In the rows, 128 means zero.
Each path below is one point turned by a fixed rotation once a step. After each direction that follows a path, write how fast that rotation turns it, in degrees a step (0 if it stays still).
Each turn is a multiple of 5 degrees from 10 to 175, or 0.
Each row of a path follows its step; steps can be skipped.
path 1
step 0: [126 123 132 123 125 131 130 131 123 137 127 124 132 137 132 124 135 124
 131 118 127 124 131 123 135 123 124 127 130 135]
step 1: [122 128 122 126 129 119 132 130 131 128 126 122 130 133 128 128 133 131
 133 123 125 125 127 121 144 125 128 125 133 132]
step 2: [129 132 126 124 139 116 133 133 130 128 128 131 124 129 127 136 132 135
 131 125 124 128 129 125 131 130 120 127 129 135]
step 3: [135 121 132 128 137 124 128 128 123 131 130 128 126 139 129 135 131 135
 127 127 127 129 131 130 130 127 119 130 120 134]
step 4: [124 123 136 127 132 134 129 121 122 130 131 125 130 136 130 133 129 131
 130 121 123 126 127 130 140 130 130 132 121 134]
step 5: [117 122 132 129 134 126 131 125 133 125 123 130 123 128 129 135 131 133
 130 124 123 127 132 127 139 130 136 122 128 127]
step 6: [128 126 130 128 135 126 132 126 138 122 124 136 129 132 131 138 129 139
 124 132 127 132 127 126 129 130 128 119 129 131]
step 7: [128 122 135 127 135 128 126 124 130 126 131 129 129 134 135 138 127 136
 123 136 128 131 121 130 124 133 126 136 126 128]
step 8: [121 117 136 127 133 138 128 125 125 130 133 131 126 131 139 132 126 126
 125 124 122 132 124 132 126 129 130 130 129 123]
step 9: [121 117 129 126 125 133 128 123 131 121 122 126 129 127 137 131 129 125
 129 129 123 134 125 126 129 123 134 118 133 125]
Directions:
[130 128 127 129 126 129 127 128 126 130 128 129 127 130 128 130 126 130
 129 125 128 133 128 125 126 129 126 132 125 125]  85
path 2
step 0: [125 132 134 127 130 130 129 126 128 123 121 134 120 124 125 124 127 129
 124 121 122 122 129 124 122 124 146 128 118 128]
step 1: [133 128 126 138 133 137 129 134 132 133 127 140 129 118 132 133 125 124
 135 137 119 135 134 134 127 125 126 125 130 127]
step 2: [138 118 119 134 130 131 130 134 130 128 130 132 136 134 125 132 133 121
 118 124 132 122 121 120 133 128 126 132 126 134]
step 3: [124 133 122 125 130 127 130 124 129 118 125 120 119 128 127 128 136 132
 124 132 123 125 127 126 126 119 120 123 112 131]
step 4: [125 127 134 125 119 133 127 130 130 135 132 129 124 121 137 128 120 121
 131 128 128 133 135 123 123 137 119 134 119 131]
step 5: [137 128 125 127 128 128 124 134 130 133 127 122 134 131 134 126 123 126
 123 127 123 108 131 133 132 134 135 129 127 121]
step 6: [126 133 123 129 129 123 125 134 124 124 112 130 120 130 118 132 124 118
 131 128 133 130 131 134 132 118 130 128 122 126]
step 7: [123 116 130 135 138 131 127 120 120 127 137 129 126 119 133 135 126 125
 124 131 133 132 134 131 131 127 128 138 126 133]
step 8: [137 134 132 129 125 133 128 131 131 124 130 127 127 135 140 126 131 131
 112 125 129 127 134 124 129 121 136 123 129 138]
step 9: [120 128 119 133 117 131 121 135 135 130 126 134 120 117 120 126 135 130
 127 136 127 127 130 126 126 127 132 121 124 124]
Directions:
[125 128 130 128 128 129 127 126 123 130 128 129 127 125 129 130 130 124
 130 127 127 129 127 127 127 126 127 124 127 125]  120
path 3
step 0: [133 132 124 117 123 131 129 135 119 119 120 124 123 128 130 129 134 127
 132 141 122 129 128 121 132 129 129 137 118 123]
step 1: [122 129 118 122 126 134 128 123 131 121 129 137 119 139 131 128 123 126
 132 138 137 123 133 124 138 135 132 133 130 131]
step 2: [121 133 133 125 115 143 128 125 121 136 125 129 124 132 131 129 127 135
 128 136 127 119 123 122 123 126 129 134 130 137]
step 3: [132 136 122 120 127 143 134 125 135 120 120 122 131 125 128 135 140 131
 129 133 125 127 130 122 127 137 127 131 124 131]
step 4: [127 121 119 122 123 129 126 124 126 116 130 122 124 131 129 130 132 131
 138 133 142 125 123 123 129 127 129 143 130 132]
step 5: [129 135 127 125 123 140 137 125 120 129 121 127 134 143 129 121 123 129
 133 127 137 121 121 130 131 132 128 130 127 135]
step 6: [118 139 125 128 120 129 136 126 128 131 122 116 134 127 133 133 135 133
 123 138 136 130 131 126 126 134 127 133 120 131]
step 7: [129 129 113 130 127 130 128 129 128 123 128 120 123 132 125 125 136 140
 138 133 128 124 126 121 138 128 119 129 123 135]
step 8: [132 135 126 124 131 131 134 123 121 130 119 127 122 131 127 121 120 139
 131 136 135 131 120 126 137 129 137 141 128 126]
step 9: [122 139 129 131 121 126 129 135 132 128 114 127 124 141 133 130 132 123
 127 139 129 123 123 124 130 138 129 133 122 132]
Directions:
[125 125 130 131 126 130 127 127 128 129 127 129 129 132 129 123 128 126
 124 129 130 127 129 130 128 131 129 129 127 127]  95
[132 125 129 124 130 126 127 129 127 126 127 126 127 132 125 128 127 127
 127 126 130 128 128 126 131 128 129 131 128 125]  95
[131 129 130 127 126 129 129 131 129 130 122 131 130 126 129 130 127 130
 126 126 128 128 128 130 127 128 128 130 124 127]  120
path 4
step 0: [126 123 138 131 130 121 135 127 126 127 127 129 137 135 122 133 123 118
 125 136 127 121 125 123 133 125 131 131 131 120]
step 1: [133 126 127 137 126 123 139 125 131 120 132 132 125 127 123 130 121 126
 124 123 129 121 128 121 122 131 131 119 124 120]
step 2: [127 131 121 136 116 128 126 120 131 120 128 131 127 117 133 128 123 132
 122 125 126 128 128 125 124 137 121 131 132 131]
step 3: [122 129 129 131 121 130 129 126 123 125 129 133 135 129 127 124 134 138
 130 123 132 132 120 135 130 128 117 138 133 133]
step 4: [125 123 136 121 132 123 132 130 135 126 128 127 122 133 123 121 130 135
 141 124 134 122 122 130 136 124 125 132 131 132]
step 5: [131 128 131 125 138 129 125 133 140 124 125 121 129 123 124 125 131 131
 130 129 137 122 135 124 137 136 129 120 126 128]
step 6: [126 131 122 134 138 130 126 128 126 124 131 120 135 120 130 138 127 129
 123 140 131 123 136 130 133 126 127 126 132 126]
step 7: [127 131 118 140 127 126 136 130 120 131 134 125 126 129 128 133 129 134
 131 131 131 129 128 125 127 115 128 130 123 120]
step 8: [124 131 121 122 118 121 129 125 128 136 127 126 121 128 128 123 120 137
 130 129 131 131 129 118 122 127 130 131 119 127]
step 9: [123 129 125 116 129 128 127 133 121 135 124 128 132 124 125 127 126 134
 121 119 132 133 129 127 122 138 128 130 127 140]
Directions:
[125 129 129 131 129 127 127 128 128 127 128 129 126 130 129 123 129 129
 129 126 127 129 127 130 127 132 129 126 135 127]  45
path 5
step 0: [133 128 129 125 141 132 122 132 125 121 140 131 121 133 129 137 128 131
 126 130 125 123 129 134 129 121 139 132 123 125]
step 1: [122 129 126 135 129 129 135 128 136 131 130 122 127 135 134 134 119 123
 126 129 117 128 120 127 126 141 134 124 121 126]
step 2: [112 127 139 120 123 121 121 128 129 129 130 117 133 132 124 130 133 122
 124 132 129 131 124 136 129 122 128 128 125 128]
step 3: [127 132 131 130 127 125 137 125 126 126 134 119 135 129 142 131 132 133
 127 121 140 122 135 123 125 124 138 127 131 129]
step 4: [137 120 128 130 130 125 121 134 136 136 139 124 131 131 126 130 125 125
 135 119 127 127 136 138 133 134 127 121 132 133]
step 5: [128 132 145 131 126 118 132 127 132 122 136 130 126 123 125 127 122 138
 125 125 119 127 127 125 137 129 122 129 123 126]
step 6: [132 133 130 124 130 116 127 127 118 127 132 129 125 124 123 139 117 123
 124 131 131 123 121 133 124 129 141 132 133 131]
step 7: [125 121 127 131 127 137 130 132 123 128 131 119 128 131 134 133 131 137
 121 133 116 124 121 132 132 131 134 120 132 137]
step 8: [120 122 130 129 129 124 124 127 133 133 138 135 136 136 128 133 136 130
 124 127 124 128 129 132 124 128 135 135 113 126]
step 9: [129 144 138 122 128 124 127 128 134 134 124 121 128 139 137 130 125 127
 127 120 127 129 129 124 125 129 134 119 126 129]
Directions:
[128 129 129 126 132 128 132 124 127 128 129 132 129 127 130 132 128 127
 128 128 129 129 131 128 125 130 128 130 129 127]  135
path 6
step 0: [136 125 129 126 127 131 128 128 134 121 134 130 132 125 131 124 140 133
 119 133 128 118 129 124 134 128 122 127 121 126]
step 1: [123 129 129 128 129 131 133 130 126 126 127 128 130 119 127 135 137 127
 127 124 125 126 133 142 114 126 130 124 131 132]
step 2: [136 128 124 130 128 128 130 140 119 121 129 124 129 127 134 118 129 132
 131 128 126 128 132 131 135 132 132 118 126 122]
step 3: [126 124 135 131 132 124 128 133 130 122 117 131 131 127 123 129 131 127
 117 128 138 120 135 129 126 119 129 129 122 127]
step 4: [128 132 126 122 133 125 133 132 132 128 129 132 131 119 130 125 131 130
 133 140 120 124 131 124 120 130 131 116 127 129]
step 5: [131 126 126 130 132 136 121 126 121 119 132 134 128 121 129 119 137 129
 118 123 132 128 136 129 126 129 130 129 133 126]
step 6: [129 128 121 130 131 118 136 134 135 127 124 125 130 118 128 131 136 133
 128 124 132 127 129 138 131 130 123 123 121 130]
step 7: [132 131 134 132 129 135 133 137 128 115 125 129 132 131 132 121 130 125
 124 132 115 121 130 132 126 127 130 127 129 131]
step 8: [128 127 129 121 124 132 124 131 127 128 129 121 131 119 126 126 136 132
 130 128 138 120 135 130 122 121 132 122 121 122]
step 9: [129 126 129 132 133 124 138 133 120 126 125 142 130 127 129 134 133 132
 125 129 126 126 136 129 128 134 128 117 130 126]
Directions:
[129 127 127 128 129 129 128 125 122 130 131 128 129 126 129 131 131 130
 128 127 128 132 129 129 126 130 129 127 129 125]  95
[123 130 132 129 128 129 130 126 125 125 126 128 127 128 127 127 127 125
 126 124 129 129 131 128 124 127 126 130 129 130]  170
[128 128 131 127 131 125 130 129 129 129 128 130 129 129 130 131 129 126
 126 132 124 129 125 132 126 126 127 128 130 130]  125
path 7
step 0: [140 127 128 127 123 133 133 128 126 128 118 132 136 130 135 132 116 131
 129 136 118 132 131 127 133 130 127 125 122 126]
step 1: [125 128 121 129 129 137 128 135 122 140 134 124 120 116 125 123 120 128
 127 132 131 129 127 127 134 132 127 123 132 126]
step 2: [132 129 139 122 123 122 131 128 134 131 119 134 125 124 135 128 125 127
 124 128 123 127 122 128 132 138 120 120 122 128]
step 3: [126 131 122 126 123 130 129 128 120 133 144 134 132 121 124 129 128 126
 119 136 121 130 128 134 129 132 133 124 128 126]
step 4: [131 128 136 132 127 137 126 124 132 137 117 127 134 127 125 123 124 116
 130 126 119 134 131 129 128 136 125 126 123 130]
step 5: [128 134 122 124 128 128 134 134 127 128 136 122 137 117 127 133 116 131
 128 136 122 128 127 121 133 130 122 127 127 123]
step 6: [132 123 126 129 125 132 129 128 123 132 120 134 120 121 130 118 127 115
 126 131 129 125 123 131 129 137 119 130 128 122]
step 7: [133 142 131 125 127 125 129 136 124 131 129 132 128 130 130 137 124 126
 128 138 117 125 128 129 133 131 129 116 129 131]
step 8: [132 119 124 130 120 140 127 122 124 137 127 132 128 122 135 124 120 130
 125 132 124 134 133 132 128 136 133 127 126 124]
step 9: [124 135 135 124 131 129 131 135 131 138 126 123 126 122 118 126 120 127
 126 129 125 133 122 124 137 130 125 118 123 134]
Directions:
[125 127 126 130 130 129 127 129 126 130 126 132 128 126 125 124 127 127
 129 126 129 127 127 131 130 127 131 130 128 128]  145
[124 129 126 131 124 128 126 125 128 125 127 127 126 129 128 129 127 127
 128 130 124 129 126 127 126 129 131 128 127 131]  85
path 8
step 0: [135 117 124 124 135 123 133 127 134 127 130 125 134 139 126 140 128 124
 129 126 135 133 128 129 135 135 130 122 127 139]
step 1: [119 124 121 134 119 126 122 132 124 137 123 125 123 132 130 122 137 135
 126 128 127 131 122 133 123 139 136 135 129 132]
step 2: [141 132 131 132 126 133 124 131 130 129 133 121 132 124 122 130 125 130
 116 140 129 132 123 133 123 125 132 123 129 116]
step 3: [119 121 128 124 129 121 125 130 125 131 137 123 128 139 122 142 130 130
 131 132 128 128 129 124 136 123 126 117 124 134]
step 4: [130 128 124 129 126 123 123 137 130 131 125 127 127 130 141 126 131 127
 129 120 124 139 122 132 115 134 132 124 123 139]
step 5: [133 126 131 143 126 136 124 131 124 132 131 119 124 127 128 131 120 133
 120 137 125 134 136 128 127 133 125 136 129 122]
step 6: [124 132 122 121 129 121 131 129 129 132 142 127 123 135 124 129 125 138
 134 133 128 132 124 131 127 117 121 120 127 120]
step 7: [128 130 128 124 132 123 126 139 127 121 128 120 126 131 143 128 127 117
 131 134 128 130 127 118 124 129 131 125 124 141]
step 8: [120 117 131 137 119 132 122 131 135 127 130 122 130 126 132 122 120 131
 127 122 127 135 136 131 122 132 119 135 131 124]
step 9: [139 136 125 135 128 125 136 126 137 128 137 126 114 132 126 131 129 131
 136 131 131 127 125 126 127 128 123 125 133 117]
Directions:
[128 128 127 130 129 126 125 126 129 134 124 127 129 127 130 128 128 128
 129 126 132 131 130 126 127 131 128 130 129 126]  100
[126 126 128 126 126 128 130 131 127 130 124 128 127 127 132 130 128 127
 125 129 126 125 128 129 123 128 129 130 131 129]  115
[132 132 130 128 128 129 128 130 128 130 130 129 125 126 130 125 131 123
 129 129 128 129 128 129 127 129 131 126 127 128]  140
[135 129 126 128 130 126 131 128 130 125 126 128 130 127 129 130 125 128
 127 126 129 129 125 128 125 128 129 126 129 127]  160
path 9
step 0: [136 137 129 125 118 135 127 135 140 127 136 125 119 130 124 127 132 124
 132 133 124 114 126 123 125 125 134 132 126 127]
step 1: [132 130 118 127 139 129 136 140 123 130 132 119 137 128 129 130 122 136
 130 135 131 137 129 130 125 129 122 120 130 121]
step 2: [128 128 129 125 125 124 123 129 124 135 123 129 131 119 124 137 125 117
 121 117 126 130 140 125 119 132 136 137 122 133]
step 3: [125 133 131 145 138 133 124 121 130 118 121 119 127 134 129 123 125 125
 134 128 121 127 128 132 128 122 127 120 123 134]
step 4: [126 134 126 117 131 130 117 134 130 132 130 137 134 133 122 128 128 134
 125 128 125 121 123 139 140 133 138 131 128 120]
step 5: [127 125 128 135 124 117 143 129 118 143 125 128 129 134 127 125 135 133
 134 130 124 131 122 124 123 127 129 126 119 129]
step 6: [126 131 135 124 126 134 122 133 132 132 121 127 120 125 127 127 113 120
 126 134 136 116 127 118 121 127 123 130 126 123]
step 7: [139 128 118 131 127 131 135 127 129 123 134 117 132 120 124 135 119 132
 128 129 113 128 121 131 135 132 123 123 128 131]
step 8: [123 138 124 112 129 133 129 135 124 127 125 132 131 131 130 120 130 130
 120 125 122 136 138 126 120 127 136 131 125 136]
step 9: [136 127 133 145 127 133 124 134 126 129 122 119 123 129 130 132 130 130
 139 125 134 132 132 125 134 124 140 130 122 127]
Directions:
[128 126 131 126 130 130 128 128 129 132 126 125 128 128 127 130 127 131
 127 130 124 127 128 129 125 126 132 126 129 127]  0
[124 126 127 126 127 129 129 129 123 129 131 126 131 126 128 124 130 129
 128 127 128 128 129 128 128 132 130 126 127 126]  110
path 10
step 0: [133 130 125 137 124 135 128 126 127 133 130 134 128 135 136 122 120 125
 125 131 127 138 123 134 122 132 131 128 128 135]
step 1: [132 131 122 130 127 129 125 132 136 122 125 134 128 126 140 129 131 123
 123 128 122 129 132 128 124 125 130 127 113 126]
step 2: [117 134 126 132 125 133 125 119 131 126 127 124 123 124 135 125 135 130
 134 128 136 124 131 127 121 125 130 123 122 128]
step 3: [124 127 120 133 123 139 138 128 130 133 130 126 129 130 139 121 124 136
 128 130 129 127 130 130 126 129 126 130 134 130]
step 4: [138 128 121 127 129 134 128 131 127 118 126 125 125 122 137 135 123 133
 123 129 125 130 126 133 126 127 131 123 126 135]
step 5: [131 128 124 124 124 134 126 129 130 128 134 123 125 123 135 130 135 119
 131 125 134 129 127 120 125 121 140 122 126 129]
step 6: [125 129 117 135 122 126 134 131 121 128 126 126 133 133 133 117 134 130
 133 123 133 131 130 124 128 129 131 122 132 133]
step 7: [130 135 121 124 119 127 126 134 135 128 129 127 134 128 133 130 125 137
 122 125 124 126 123 129 129 132 125 119 127 138]
step 8: [126 137 131 120 121 127 126 132 125 129 131 127 128 118 134 131 135 129
 126 134 127 132 124 133 122 125 138 125 130 127]
step 9: [123 125 124 138 127 129 128 132 126 133 133 130 126 135 130 121 130 124
 128 134 131 133 121 131 124 130 140 120 128 130]
Directions:
[125 128 130 128 127 130 129 129 125 132 127 129 126 129 129 128 128 128
 133 126 127 132 129 126 126 130 130 129 131 128]  120
[128 130 129 123 130 127 124 131 129 126 126 127 127 130 132 130 125 127
 127 126 129 128 130 129 128 131 129 129 128 126]  110
[130 131 130 129 129 127 127 128 127 129 131 128 125 125 130 129 131 129
 130 129 128 127 129 126 131 128 130 124 126 123]  110
path 11
step 0: [130 120 119 134 126 125 136 130 135 135 131 123 124 123 134 129 122 125
 134 128 132 126 129 119 123 122 127 131 130 121]
step 1: [130 124 129 136 130 130 131 130 130 125 138 124 126 130 125 134 122 130
 130 130 125 129 141 121 121 128 118 134 130 137]
step 2: [127 126 129 131 130 122 119 127 128 128 131 139 128 126 117 131 120 128
 120 126 129 127 131 118 126 130 131 135 136 131]
step 3: [128 121 139 129 130 119 128 119 123 129 130 130 131 133 126 122 128 122
 131 131 125 138 128 121 127 138 134 124 132 130]
step 4: [132 129 125 127 129 118 124 124 117 133 130 126 125 137 138 131 127 128
 132 123 138 135 124 128 131 127 132 128 131 131]
step 5: [125 122 127 118 121 128 125 129 122 130 136 124 115 134 133 132 126 121
 131 126 122 126 127 137 129 133 125 131 132 127]
step 6: [123 124 116 133 122 129 126 125 123 128 135 128 127 126 126 127 123 126
 129 120 127 126 140 134 128 129 133 125 128 116]
step 7: [130 125 123 128 126 133 131 121 136 121 137 115 136 129 122 133 120 123
 127 127 128 131 129 128 124 130 136 128 125 126]
step 8: [132 133 129 130 135 124 137 127 122 131 132 128 125 125 124 135 116 128
 122 132 131 126 130 125 123 127 137 133 117 129]
step 9: [133 123 138 140 133 123 125 123 129 130 130 128 118 120 128 131 122 120
 134 130 124 125 121 124 125 125 129 132 128 126]
Directions:
[130 130 128 127 124 127 131 129 131 129 131 126 127 123 126 127 127 127
 127 127 131 127 131 129 130 129 127 124 129 130]  55
path 12
step 0: [136 138 127 136 119 124 124 132 128 122 132 138 129 126 128 120 135 123
 131 131 136 131 123 138 124 123 123 136 135 127]
step 1: [126 122 132 138 126 133 138 135 123 131 117 135 128 128 121 135 126 131
 115 135 124 136 129 125 127 128 135 126 128 126]
step 2: [118 130 132 124 133 133 125 137 137 123 141 128 131 128 132 123 129 125
 124 127 119 123 136 135 132 126 127 137 123 122]
step 3: [145 133 128 141 121 131 126 128 124 123 126 135 129 126 127 133 133 127
 140 132 129 130 132 135 132 130 127 135 124 132]
step 4: [128 124 133 124 120 131 137 135 132 124 121 120 128 130 121 129 129 130
 119 139 126 123 127 121 129 133 141 124 126 121]
step 5: [123 133 125 125 127 124 128 130 129 118 132 121 122 127 129 124 131 121
 129 120 113 122 142 133 127 124 124 137 129 135]
step 6: [142 131 117 140 125 130 133 128 124 129 131 129 126 130 125 126 131 134
 126 134 134 123 121 138 133 136 131 132 133 134]
step 7: [119 133 129 125 121 132 132 136 129 121 116 122 130 131 126 133 128 128
 119 135 122 128 123 120 122 129 124 131 140 121]
step 8: [126 127 120 131 129 132 132 135 122 131 140 125 119 122 135 131 129 131
 126 121 116 129 133 138 129 118 121 132 124 128]
step 9: [132 134 119 135 124 134 134 137 132 125 131 134 135 129 131 130 128 132
 137 132 144 126 127 128 132 134 133 132 133 124]
Directions:
[125 125 130 130 127 132 132 128 127 127 128 128 129 130 125 131 126 125
 128 128 132 127 126 126 130 130 129 128 130 131]  130
[127 126 127 126 130 127 129 129 125 126 130 127 130 122 129 127 127 125
 130 128 128 128 129 132 131 130 127 128 129 128]  120
[127 130 129 128 129 127 132 126 131 129 131 128 126 127 130 129 125 129
 125 126 129 127 132 127 128 130 126 131 126 129]  115
